In the rows, zero is written as 128.
Each named turn below is shown by a few rows before and after it. Which turns, in which order, take the first row of each later pair to the second? The first pair is answered.
M (before -> after):
[123 105 103 166 112 129 137 101 183 127  71 132  84 134]  ->  [144 111  65 152 139  92 132 130 152 127  91 162  98 162]
[112 115 145 132 134 135 167 132 138  92 114 131 100 133]  ->  [126 117 120 122 152 118 160 147 123  91 118 144 109 148]
[101 151 157 143 118 115 128 141 171 109 125 147  97 115]  ->  [123 154 121 129 148  85 119 162 130 114 148 168 123 136]
[100 133 137 137 145 103 100 132 188 107  92 198  93 158]  ->  [134 127  93 108 170  90  84 149 126 116 116 189 156 173]
H (before -> after):
[119 124 146 117 103 128 118 125 141 123 120 140 130 126]  ->  [133 121 132 107 115 122 107 126 118 126 129 140 154 136]
[167 131  82 122 114 113 117 105  87 105 135 147 121 142]  ->  [126 142 141 142  95 131 122  93 148  98 128 148  74 116]
[180 119  79  82 128 104 127 154  75 143 126 109 168 143]  ->  [128 118 120 139  74 128 164 119 150 134  70 123  53 134]
[155 109 118 116 125 120 103 138 119 117 153 128 157 123]  ->  [146  98 102 144 105 125 132 121 130 110 116 140 104 140]
F (before -> after):
[ 90 119 144 169 114 129 146 118 179 122 124 153  67 107]  ->  [ 88 129 148 164 120 121 145 121 183 124 133 157  76 108]
[142 140 146 119 128  77 100 159 118 160 159 138 119 160]  ->  [133 142 167 113 121  96  91 152 127 165 164 118 142 138]
[ 82 121 197 113 161 131  94 143 148 123 201  86 131 106]  ->  [ 87  95 190 125 132 169 109  99 137 122 167  51 122  96]
K (before -> after):
[124 103 118 121 104 150 149 104 132 115 102  82 132 124]  ->  [127 108 133 106 115 149 132 114 130 115 122  76 162 115]
[131 140 124 121 154 127  92 141 134  98 105 121  99 152]  ->  [125 143 133 117 152 132  84 145 141  98 116 115 109 144]
[110 146 177  99 123 119 106 125 146 113 156 120 133 128]  ->  [142 129 110 101 130  96 122 122  92 107 130 135 129 172]
[122 113 123 155 116 138 165 119 144 118 102 127  93 146]  ->  [128 133 159 125 139 136 124 138 150 123 160 109 159 115]

Between the rows of a pair lie two turns.
[133 110 118 103 153 102  85 158 135 132 189 125 169 139]  ->  [143  85  54 129 131 104 121 127 101 127 126 130 122 175] : K M
[117 147 109 161 137  91 144 161 155 114 115 177  72 165]  ->  [157 109 107 111 127 157 119 119  84 130 132  72 194 127] : M M
[154 155 138  97 182 108 126 126 105 121 138 145 150 166]  ->  [161 144 113 107 170 116 147 108  88 125 110 145 132 179] : H M
[114 109 177 111 118 172 111 104 134 135 147  81 188  81]  ->  [ 87 121 184 157  97 157 142 105 180 122 109 127  91 101] : M F
[159 106  75 114  80 110 129 165  92 113  77 143 114 161]  ->  [112 111 160 124  51 154 122 136 163 110  81 107  95 107] : M H
[140 132 116  96 155 128 119 135  83 122 133 115 196 127]  ->  [ 93 146 195 125 123 151 129 124 168 119 124 115 139  93] : H H
[113 134 163 119 125 127 109 139 166 123 142 126 128 102]  ->  [118 108 148 129 104 146 128 109 149 121 108 106 113 107] : F F
[150 143 115 100 158 115 111 148 112 111 167 124 149 119]  ->  [116 139 158 123 124 149 126 118 160 105 140 109 107  90] : M M
[107 137 171 126 104 129 122 106 186 148 171 114 132  89]  ->  [146  97 110 112  98 152 129  77 110 151 139  82 173 108] : K M
[119 136 184 119 120 141 118 124 175 128 133 124 112 117]  ->  [150 143 139 102 157 101 104 155 130 130 153 156 143 147] : M M
[145  74  74 137  82 174 163  57  72 123  54  63 122 136]  ->  [154 102 130  82 126 169 104  99  78 134 146  39 230  92] : H H
[104 150 163 105 186 118  99 127 133 128 129 147 169 132]  ->  [ 98 130 169 109 160 154 110  89 125 130 110 107 167 114] : M F
[ 88 151 178 136 125 139 123 123 154 123 154 132 105  92]  ->  [ 98 161 175 122 140 125 117 136 143 122 176 140 125  96] : M F
[194 118  67 123 158 147 153 150  32  94 136 109 203 135]  ->  [163  96  84 168  97 195 192  92  65  84  63  86 125 119] : M F
[152 123 114  90 138 156 109 110  94 120 149  80 197 140]  ->  [147 112 123  98 124 175 113  95 103 119 136  71 189 132] : M H
[103 127 149 108 185 123 104 134 141 142 191 145 163 152]  ->  [114 122 103 118 184 112 121 133 120 139 164 168 137 187] : H F
[ 92 125 177 127 127 129 136 113 150 108 123 147  87 129]  ->  [109 139 170 106 154 106 117 148 132 114 161 158 119 135] : M F
[142  93 116 133 103 179 131  82 104 127  97  71 157 110]  ->  [114 130  99 166 127 107 145 136 144 116  93 175  60 165] : M M
[149 127 103 152 125 107 150 152  92 126 100 163  94 142]  ->  [125 150 155 153 129 108 135 171 141 125 124 171  90 117] : F K
[115  88  99 131 106 145 159  81 100 132  96 102 103 139]  ->  [ 88 122 180 108 132 139 118 115 155 141 167 100 146  99] : M K
[122 138 154 121 146 113 110 148 141 136 164 150 147 125]  ->  [140 115  90 138 132 113 139 126 104 130 113 154 114 163] : M K
[127 135 139 147 119 141 137 100  88 154 116 106 153 123]  ->  [129 138 113 156 133 119 142 114  87 152 107 139 130 146] : F F
[171 124  77 145 149  98 153 140  79 102  99 135 109 146]  ->  [175 115  79 137 147 113 152 132  69 104 104 115 131 134] : M F
[121 135 125 108 140 107 127 122 121 133 158 155 174 126]  ->  [108 129 155 116 117 141 140  98 149 131 144 129 162 105] : F M
[103 151 154 114 140 116  77 175 124 139 202 148 192 121]  ->  [132 105  48 146 111 119 135 134  55 136 109 155 131 181] : M K
[115 101 132 116 122 157 121 123 155 119 140  83 150  91]  ->  [132 113 108 105 154 117 108 157 136 120 168 109 169 115] : M H
[137 145  51 139 152 107 134 136 111 139 131 150 146 197]  ->  [115 120 113 147  97 188 142  70 145 142 111  72 149 137] : M M
[160 132  68 193  41 142 199  71 103 131  26 118 101 116]  ->  [208 143  57 129  95 125 146 109  33 145 107  84 240 104] : K H
[142 134 115 110 145 121 115 160 108 132 146 122 161 135]  ->  [139 119  89 126 128 126 143 138  97 128 107 130 126 156] : H M
[140 145 130 100 134 156 106 126 103 135 149  91 206 102]  ->  [150 135 105 100 132 148 115 116  79 133 131  93 203 124] : M H
[158 121 140 128 119 132  96 106  81 152 111 120 193 128]  ->  [114 141 172 172  99 119 118 107 156 141  82 163  97 129] : M M
[180 110  53 133 139 111 149 134  70 135 108 139 142 155]  ->  [175 106 106 113 125 157 130 117  83 144 129  76 192 109] : F M
[126 172 172 120 128  82 102 152 193 137 144 137 103  49]  ->  [126 177 157 129 132  67 110 159 188 134 138 158  86  66] : F M
[138  92 140 121  76 163 170  79 136 123  87  95 106 126]  ->  [156 115  87 115 128  88 165 136 109 120 109 173  96 182] : M M
[135 120 100 133 123 122 144 130 100 133 108 124 119 132]  ->  [131 139 111 128 146 103 124 155 110 135 132 141 130 131] : F F
[124  71 109 126 164  93 143 116 114 121 175 105 162 113]  ->  [ 90  78 141 152 137 107 157 109 167 114 152 113 103 100] : M M
[168 104  87  97 163 118 134 120  62 130 134 112 181 128]  ->  [109 133 195 108 146 146 117 122 163 131 165 103 151  67] : H H
[126 148 119 117 151 103 144 152 141 132 154 149 111 153]  ->  [130 122  98 126 122 126 164 123 127 129 115 138  96 158] : M H
[128  86  93 162  92 130 166  86  96 142  72 107  96 154]  ->  [ 83 131 206 147 102 131 127 113 188 151 139 100 116  92] : M H
[136 125 185 102 153 140  90 147 137 122 193  96 209  92]  ->  [179  94  82 106 156 124 118 137  54 119 150 114 201 154] : M H
[110 133 119 147 133 128 115 164 154 121 106 118 104 150]  ->  [129 122 106 129 137 143 103 162 117 126 122  90 157 144] : M M
[109 150 165 128 134 127 109 129 162 128 148 133 141 109]  ->  [145 121  93 116 132 125 119 118  95 129 124 120 164 137] : F K
[129 129 127 102 144 119 106 147 121 167 161  98 172 113]  ->  [ 93 140 164 133 120 118 127 139 177 155 142 125  96 108] : M M
[140 119 158 113 112 163 120 122 147 143 140  82 183 102]  ->  [122 114 157 138  84 170 143 102 166 134 104  88 130 104] : K K
[120 136 118 127 156  75 118 141 177 120 131 170 123 165]  ->  [131 136 141 101 164  91 101 138 171 127 158 133 177 135] : F M
[134 136 129 141 161  78 122 170 136 120 145 161  81 160]  ->  [124 130 190 120 156 122  96 150 152 133 171 102 139 101] : F F
[153 136  72 103 149  80 147 131 112 129 120 176 111 168]  ->  [151 151 118  77 167  80 115 150 126 136 172 156 163 137] : K K
[ 98 121 133 145 105 150 158  89 166 116  77 122  69 123]  ->  [155 126  60 107 160  96 136 131  86 123 116 144 140 168] : M M
[141 112  87 125 123 127 141 112 101 125 102 131 118 140]  ->  [112 140 141 131 130 114 129 136 157 123 127 154  92 124] : K M
[130 139 168  90 160 130 101 116 120 149 189  91 206  86]  ->  [ 85 138 208 137 111 155 134  83 185 140 138 100 110  76] : K K
[114 150 155 147 135 124 139 141 164 124 148 164  97 121]  ->  [154 137 116 113 155 115 123 150 108 134 166 140 164 136] : F H
[191 135 105 134 176 100 119 182  73 146 133 125 180 136]  ->  [143 152 129 180 148  86 149 180 143 132  98 176  68 144] : H F
[160 135  80 105 161  98 110 153  84 137 148 154 168 164]  ->  [136 122 156 100 120 166 105 106 121 139 151  80 195  99] : F M
[126 113 177 146 134 128 170  98 158 135 131 102 123 109]  ->  [156 102 136 128 144 120 161 103 104 135 139  88 163 121] : H F
[149  99  77 113 169 114 116 142 124  98 125 128 141 170]  ->  [122 101 102 142 148 123 135 130 165  92  96 141  82 164] : F H
[103 127 154 155 112 139 158 110 160 122 102 125  83 109]  ->  [106 136 182 127 135 139 119 136 160 133 150 108 148  84] : H M
[119 113  95 136 132 140 122 134  92  69 100 141 128 153]  ->  [ 97 136 139 142 141 130 111 158 143  67 122 158 104 139] : K M
[120 146 139 104 159 116 116 167 140 131 181 145 152 107]  ->  [123 119 145 106 124 165 128 119 129 134 157  94 167  80] : M F
[103 134 106 160 178  77 123 165 114 105 133 179  61 170]  ->  [129  91 134 119 145 167 104 102  67 123 138  45 182 103] : M M
[163 125  75 102 180  89  81 148  98 129 148 125 191 148]  ->  [113 151 173 107 165 120  70 140 179 129 171 106 176  94] : K K
[109 134 138 140 164  93 144 150 117 116 140 151  87 128]  ->  [112 118 125 148 152 107 156 127 104 111 115 140  69 132] : M H
[122 139 128 100 141 106 115 160 109 129 148 118 164 121]  ->  [113 138 107 123 126  95 140 159 122 120 114 152 105 146] : K F
[ 98 122 148 125 129 178 133 126 191 130 108  83 123  89]  ->  [121 123 131  99 148 164 110 143 153 141 138  71 181  90] : F H
[113 113  96 158 129 148 149 114 140 131 113 142  84 121]  ->  [127 129  89 141 163 115 132 152 129 136 152 168 110 137] : M F
[134 106 198 131 118 117 109 119 146 126 134  99 161  90]  ->  [169  97 109 130 140  78 126 133  81 122 108 128 157 151] : K F
[117 143 139 133 128 109 142 135 152 119 129 184  94 125]  ->  [112 144 173 122 126 127 131 130 158 127 145 151 126  94] : F F
[ 91 139 168 165 110 167 142 120 183 133  95 129  95 115]  ->  [128 121  80 165 115 143 162 121 115 131  67 151  91 165] : K K
[ 96 142 174 138 105 159 121 114 165 124 119 106 105  98]  ->  [132 139 154 103 135 143  95 133 119 135 158  90 176 104] : F H
[124 126 104 136 110 127 145 115 113 128  94 149  88 159]  ->  [151 129 101 104 137 119 116 137  84 140 135 132 163 153] : K H
[115 120 139 130 109 163 126 106 134 123 105  86 142 102]  ->  [117 126 105 150 116 134 146 116 133 114  82 135  94 139] : F M
